In the data rows, the value 128 means zero.
Some points, one per row:
array([212, 136, 228, 144, 143, 218, 251, 148, 179, 219, 193, 143, 106, 154, 176, 227, 255, 142, 129, 255, 164, 255, 212, 175])
array([162, 133, 125, 185, 141, 105, 235, 140, 151, 117, 155, 131,  45, 114, 157, 225,   0, 121, 129, 143, 151,  70,  94,  98])
array([ 80, 120,  91, 110, 128, 109, 102, 129,  94,  89,  79, 122, 255, 112,  98,  81,  58, 127, 129, 100, 110,  49,  70, 157])
array([154, 130,  68, 167, 122,  99,   8, 141, 106,  74, 157, 118,  43, 111,  92, 166,  36, 109, 126,  38,  88, 108,  75,  72])
array([231, 136, 217, 188, 149, 188, 255, 135, 192, 110, 231, 139, 255, 133, 161, 159, 255, 150, 132, 118, 155, 194, 157, 202])
array([133, 122,  73, 168, 118,  88,   0, 138, 104,  74, 159, 125,  42, 118,  92, 173,  43, 101, 122,  27,  88, 104,  83,  65])
array([ 78, 119, 121, 102, 110, 148,   7, 120, 130,  74, 123, 128,  40, 137, 148,  83, 255, 129, 124,  43, 136, 187, 178, 116])
array([ 79, 127,  96,  96, 115, 157,  52, 121, 170, 103,  96, 139,  45, 138, 207,  95, 145, 149, 131,  95, 197, 169, 143, 127])
array([ 74, 126,  95, 106, 127, 104, 106, 119,  94, 109,  81, 126, 255, 119,  95,  80,  67, 128, 126, 113, 109,  51,  65, 144])
array([ 79, 123,  70,  99, 113,  79,  30, 124,  84, 156,  73, 115,  49, 121,  88,  86,  39, 110, 129, 142, 107,  68, 120,  85])
array([212, 133, 224, 190, 162, 170, 255, 132, 181, 141, 205, 143, 133, 122, 162, 197, 106, 126, 123, 153, 136, 115,  82, 153])
array([199, 133,  70, 135, 119, 102,   7, 146, 125,  72, 124, 122,  45, 117,  96, 174,  27, 104, 128,  37,  90, 104,  77,  71])
array([ 82, 116,  73, 102, 108,  72,  27, 129,  92, 127,  84, 118,  51, 130,  91,  81,  47, 117, 138, 160, 109,  78, 123,  86])
array([200, 136, 106, 186, 138, 126, 113, 130, 131, 113, 180, 129, 255, 118, 104, 134,  64, 130, 126, 114, 105, 102,  75, 149])
array([ 96, 132, 213, 109, 138, 175, 255, 124, 140, 212, 125, 135, 255, 146, 162, 142, 243, 154, 129, 223, 173, 201, 173, 202])
array([201, 135,  75, 176, 128,  97,  53, 135, 126,  78, 181, 118,  44, 121,  99, 141,  39, 113, 130, 152, 107, 128, 162,  95])
array([204, 130, 242, 191, 150, 187, 255, 125, 177, 133, 231, 137, 105, 131, 157, 149, 222, 134, 127, 181, 133, 135, 117, 159])
array([ 80, 117, 143,  93, 112, 145,  65, 119, 130,  77, 117, 126,  43, 134, 148, 101, 255, 132, 125,  37, 127, 177, 169, 115])
array([ 89, 119, 160,  94, 116, 144, 141, 120, 138,  79, 107, 129,  44, 129, 159, 125, 238, 133, 126,  37, 134, 145, 146, 116])
array([114, 130, 150, 152, 141, 224, 133, 144, 182, 131, 173, 147,  92, 130, 222, 202, 162, 149, 127, 164, 175, 198, 117, 159])
array([ 88, 134,  78, 112, 130,  68, 168, 122, 108, 132,  82, 126, 255, 142, 111,  93,  63, 126, 133, 139, 141, 104, 145, 150])
array([129, 123,  66, 149, 126, 108,   2, 150,  99,  74, 129, 117,  54,  98,  88, 184,  36, 107, 125,  34,  91, 115,  87,  74])
array([ 75, 128,  67,  95, 110,  75,  20, 121,  86, 130,  75, 115,  47, 126,  88,  87,  39, 112, 130, 106, 119,  97,  99,  82])
array([ 81, 128,  59,  92, 110,  67,  32, 122,  91,  12,  82, 119,  39, 121,  88,  85,  45, 114, 129,  73, 109,  83, 111,  82])
array([ 77, 125, 106,  90, 128, 122,  86, 112,  98,  79,  94, 132,   0, 119, 119,  83,  77, 108, 135, 195, 112,  93, 119,  96])
array([ 91, 136, 189, 109, 138, 171, 255, 122, 152, 187, 120, 142, 255, 154, 179, 130, 255, 157, 130, 161, 188, 228, 177, 198])
Then 16 other points, each followed by its number:
array([ 81, 113,  65, 101, 117,  84,  51, 120,  86,  76,  83, 118,  45, 116, 101,  79,  37, 111, 125, 175,  84,  29, 170,  96]) 0
array([196, 132, 138, 173, 144, 102, 255, 142, 177,  68, 146, 137, 132, 123, 175, 230,  70, 139, 127,   0, 143, 142, 104, 100]) 1
array([156, 129,  67, 153, 119,  97,  11, 143, 105,  69, 143, 115,  46, 107,  90, 191,  46, 105, 123,  33,  92, 123,  79,  78]) 2
array([210, 129,  77, 173, 123,  93,  13, 130, 134,  72, 165, 117,  44, 111,  92, 106,  36, 109, 128,  37,  87,  55,  65,  74]) 3
array([ 77, 115,  68, 100, 114,  78,  24, 126,  90, 186,  74, 116,  51, 113,  87,  80,  39, 110, 125, 139,  91,  24, 111,  82]) 4
array([255, 122, 181,  99, 121, 152, 229, 138, 202,  82,  93, 133,  47, 117, 168, 200,  92, 133, 125,  37, 138, 108,  92, 110]) 5
array([228, 143, 230, 188, 157, 196, 255, 133, 193, 202, 239, 151, 138, 150, 175, 144, 255, 145, 132, 255, 152, 218, 236, 192]) 6
array([ 87, 125, 127,  96, 118, 156, 115, 123, 163, 143, 106, 135,  47, 136, 201, 113, 173, 146, 129, 146, 181, 162, 185, 136]) 7
array([184, 129,  73, 176, 123,  97,  10, 136, 121,  72, 167, 118,  44, 112,  91, 143,  36, 109, 128,  36,  88,  88,  71,  73]) 8
array([ 75, 119,  66,  96, 117,  75,  31, 120,  81, 166,  78, 117,  50, 115,  90,  86,  41, 114, 124, 161,  99,  46, 131,  83]) 9
array([215, 141, 188, 175, 131, 149, 228, 136, 173, 127, 191, 127,  44, 144, 156, 215, 165, 128, 129,  61, 157, 233, 135, 111]) 10
array([ 90, 121, 148,  97, 126, 131, 215, 126, 159, 184,  79, 135,  54, 125, 184, 143,  64, 135, 126, 147, 156,  59, 128, 113]) 11
array([ 77, 132,  64,  94, 109,  77,  25, 117,  87,  57,  70, 114,  41, 124,  86,  89,  41, 112, 134,  84, 116, 104, 106,  82]) 12
array([100, 128, 223, 105, 141, 175, 255, 124, 146, 188, 123, 140, 176, 141, 169, 153, 187, 145, 130, 255, 167, 159, 185, 189]) 13
array([ 74, 125, 105, 101, 124, 113, 100, 114,  96, 112,  80, 127, 212, 119, 103,  80,  76, 121, 125, 132, 106,  55,  67, 128]) 14
array([204, 135, 119, 171, 148, 137, 136, 143, 138, 200, 178, 133, 130, 141, 117, 150,  71, 119, 129, 238, 108, 155, 151, 129]) 15
Which two of these numbered points are nearest to each point below, ignoring the 3 directions in which the first points spread most? Their numbers follow each, nearest first.
array([178, 130,  72, 179, 124,  98,  10, 137, 118,  73, 169, 116,  44, 111,  92, 145,  37, 108, 127,  37,  88,  91,  72,  73]) > 8 3
array([ 84, 125, 121, 102, 121, 150, 117, 121, 165, 189,  79, 143,  52, 116, 209, 124,  77, 147, 130, 119, 179,  82, 102, 123]) > 11 7
array([255, 118, 197,  48, 109, 153, 216, 136, 181,  83,  56, 128,  46, 125, 145, 193, 193, 128, 124,  36, 125, 151, 133, 113]) > 5 10
array([ 75, 124, 101, 103, 127, 110, 102, 119,  96, 117,  82, 128, 219, 119,  98,  80,  73, 124, 126, 132, 106,  50,  64, 136]) > 14 12
array([ 90, 134, 182, 106, 145, 124, 253, 122, 120, 184, 128, 137, 232, 159, 137, 118, 255, 145, 132, 120, 148, 255, 243, 167]) > 10 2
array([ 76, 123, 104, 105, 123, 116,  95, 120,  97, 116,  85, 128, 213, 116,  95,  77,  76, 124, 122, 144, 106,  52,  64, 139]) > 14 12
array([ 72, 123,  82,  95, 109, 156,   1, 118, 163,  53, 114, 139,  41, 137, 200,  77, 204, 143, 128, 130, 181, 174, 216, 136]) > 7 12
array([251, 130, 176, 131, 127, 179, 164, 150, 199, 151, 140, 133,  52, 140, 178, 208, 184, 138, 128,  77, 177, 248, 146, 123]) > 10 2
array([223, 125, 178, 162, 143, 190, 160, 126, 225, 127, 198, 154,  26, 140, 208, 103, 247, 139, 127,  89, 151, 143, 136, 129]) > 3 8
array([ 62, 117,  61,  94, 102, 140,   0, 119, 140, 127, 121, 137,  44, 145, 169,  51, 245, 133, 125, 150, 156, 184, 231, 124]) > 6 15
array([ 76, 128,  63,  96, 109,  76,  21, 119,  88,  79,  73, 115,  43, 125,  89,  88,  40, 111, 131,  86, 120, 105, 102,  81]) > 12 14
array([ 74, 125,  67,  97, 112,  76,   4, 123,  87, 175,  69, 115,  49, 125,  88,  83,  32, 108, 128,  88, 107,  79,  73,  75]) > 4 9
array([184, 143, 127, 183, 135, 145,  95, 140, 122, 228, 193, 122, 178, 132, 100, 161,  85, 124, 134, 255, 118, 160, 116, 147]) > 15 6
array([ 89, 124, 151,  96, 119, 153, 135, 124, 153, 180, 107, 132,  50, 139, 182, 121, 209, 142, 129, 131, 164, 169, 176, 129]) > 7 9
array([ 94, 127, 190,  95, 120, 121, 213, 123, 113, 150, 111, 122,  47, 147, 123, 149, 243, 125, 129, 102, 138, 211, 180, 110]) > 10 12
array([ 95, 118, 156,  94, 120, 133, 197, 120, 150,  80,  79, 130,  45, 115, 173, 143,  99, 135, 124,  37, 145,  70,  86, 111]) > 5 11
array([ 78, 123,  57,  94, 110,  77,  33, 116,  86,   9,  78, 115,  39, 117,  94,  83,  39, 111, 129,  94, 108,  72, 129,  87]) > 12 14
array([ 74, 121, 107, 103, 120, 125,  66, 120,  89, 107,  90, 122, 207, 118,  88,  79,  82, 123, 122, 171, 107,  50,  63, 143]) > 14 12
array([ 96, 122, 116, 100, 118, 100, 187, 115, 145,  50,  73, 132, 194, 126, 175, 126, 157, 149, 126,   0, 149, 113, 132, 126]) > 1 10
array([ 70, 121,  67, 101, 116,  84,  12, 122,  87, 167,  74, 111,  43, 132,  96,  75,  32, 109, 128, 106,  96,  80, 101,  76]) > 4 9
array([ 77, 123,  69,  99, 110,  78,  15, 124,  88, 173,  72, 116,  49, 125,  90,  85,  39, 110, 128, 110, 106,  73,  91,  78]) > 4 9
array([ 90, 126, 160,  97, 118, 148, 143, 123, 140, 151, 119, 130,  48, 146, 163, 123, 255, 137, 131, 132, 159, 208, 207, 131]) > 12 7
array([ 75, 124, 106, 101, 130, 107, 115, 117,  98, 119,  83, 128, 209, 118, 103,  82,  78, 128, 127, 124, 112,  55,  67, 135]) > 14 12
array([179, 128, 179, 200, 140, 135, 242, 136, 161,  80, 204, 128,  47, 118, 156, 198, 100, 128, 130,  39, 130, 112,  89, 108]) > 10 1
array([217, 128,  78, 166, 120,  96,  13, 132, 135,  73, 159, 117,  44, 111,  91, 120,  38, 109, 127,  36,  87,  65,  68,  75]) > 3 8
array([ 83, 135,  68, 100, 118,  74,  35, 121,  90, 147,  76, 108,  50, 117,  93,  82,  44, 113, 124, 163, 102,  49, 143,  89]) > 9 4
array([238, 122,  90,  69, 122, 115, 131, 139, 142, 108,  35, 140, 210, 126, 113, 158,  62, 123, 130,  50, 106,  93,  80, 125]) > 5 2
array([ 88, 129, 184,  91, 124,  96, 193, 133,  74, 189, 116, 121,  45, 138,  76, 136, 255, 110, 128, 105,  94, 192, 180,  90]) > 10 12
array([133, 129, 205, 113, 132, 192, 234, 149, 133, 116, 136, 133, 255, 141, 148, 243, 255, 151, 129, 133, 149, 255, 172, 193]) > 2 10
array([102, 120, 161, 107, 138,  59, 255, 123, 112,  73,  65, 125, 203, 121, 110, 166,  87, 126, 125,   0, 109,  65,  95, 107]) > 1 5
array([ 76, 115,  66,  95, 116,  77,  36, 116,  73, 148,  76, 111,  46, 118, 100,  79,  42, 106, 128, 180,  84,  26, 146,  90]) > 9 4
array([ 97, 129, 196, 109, 132, 191, 255, 123, 153, 165, 126, 135, 236, 133, 183, 138, 193, 157, 128, 255, 183, 163, 198, 213]) > 13 7
array([ 99, 116, 237,  91, 123, 171, 239, 121, 123, 133, 130, 127,   9, 129, 128, 141, 255, 122, 125, 183, 110, 150, 138, 129]) > 13 12
array([ 77, 119,  68,  99, 111,  76,  33, 123,  86, 165,  79, 117,  49, 118,  92,  82,  38, 112, 127, 162,  95,  42, 131,  87]) > 9 4
array([164, 130,  79, 185, 132,  87,  29, 132, 117,  77, 190, 115,  47, 104, 100, 141,  51, 115, 126,  24,  99,  97,  77,  77]) > 8 3
array([189, 129, 119, 194, 143, 119, 105, 128, 143, 121, 196, 134, 156, 126, 107,  82,  77, 121, 130, 134, 100,  57,  59, 122]) > 3 8
array([207, 139, 236, 180, 155, 195, 255, 141, 150, 138, 236, 136, 209, 145, 141, 219, 255, 144, 131, 255, 141, 255, 255, 202]) > 6 15
array([ 80, 127, 192, 101, 121, 199, 115, 121, 134, 224, 144, 133, 159, 155, 156, 100, 255, 144, 128, 255, 160, 245, 203, 177]) > 15 6
array([ 77, 121,  95, 104, 129, 104, 111, 121,  98, 116,  82, 128, 211, 120, 101,  81,  68, 123, 127, 110, 105,  47,  64, 133]) > 14 8
array([ 87, 120, 157, 108, 132, 199, 183, 123, 167, 153, 128, 142, 226, 130, 203, 109, 165, 166, 122, 255, 190, 116, 191, 213]) > 7 0
array([ 74, 124, 101, 105, 120, 121,  68, 118,  89, 101,  88, 119, 241, 114,  87,  80,  77, 125, 124, 160, 109,  51,  62, 147]) > 14 8
array([ 75, 122, 109, 101, 119, 128,  63, 118,  90, 112,  91, 121, 179, 115,  91,  81,  81, 120, 125, 180, 104,  52,  63, 139]) > 14 12
array([ 80, 137,  85, 109, 136,  90, 153, 121,  94, 132,  81, 134, 255, 129, 104,  84,  58, 129, 132, 164, 139, 108, 140, 151]) > 12 7
array([ 79, 115,  66,  99, 114,  77,  39, 123,  88, 148,  83, 116,  49, 113,  93,  81,  37, 112, 126, 173,  86,  19, 144,  93]) > 9 4
array([153, 137, 198, 201, 142, 134, 219, 139, 127, 187, 232, 122,  51, 144, 122, 202, 240, 124, 132, 116, 126, 242, 186, 115]) > 10 2
array([176, 127, 147, 175, 138, 150, 198, 131, 158,  77, 163, 127,  42, 119, 193, 218,  55, 125, 131,  51, 148, 126,  86, 111]) > 1 10
array([ 73, 130, 102, 105, 139, 105, 143, 127,  99, 190,  99, 133, 218, 137, 104,  86,  67, 125, 127, 255, 119,  65, 149, 149]) > 9 13
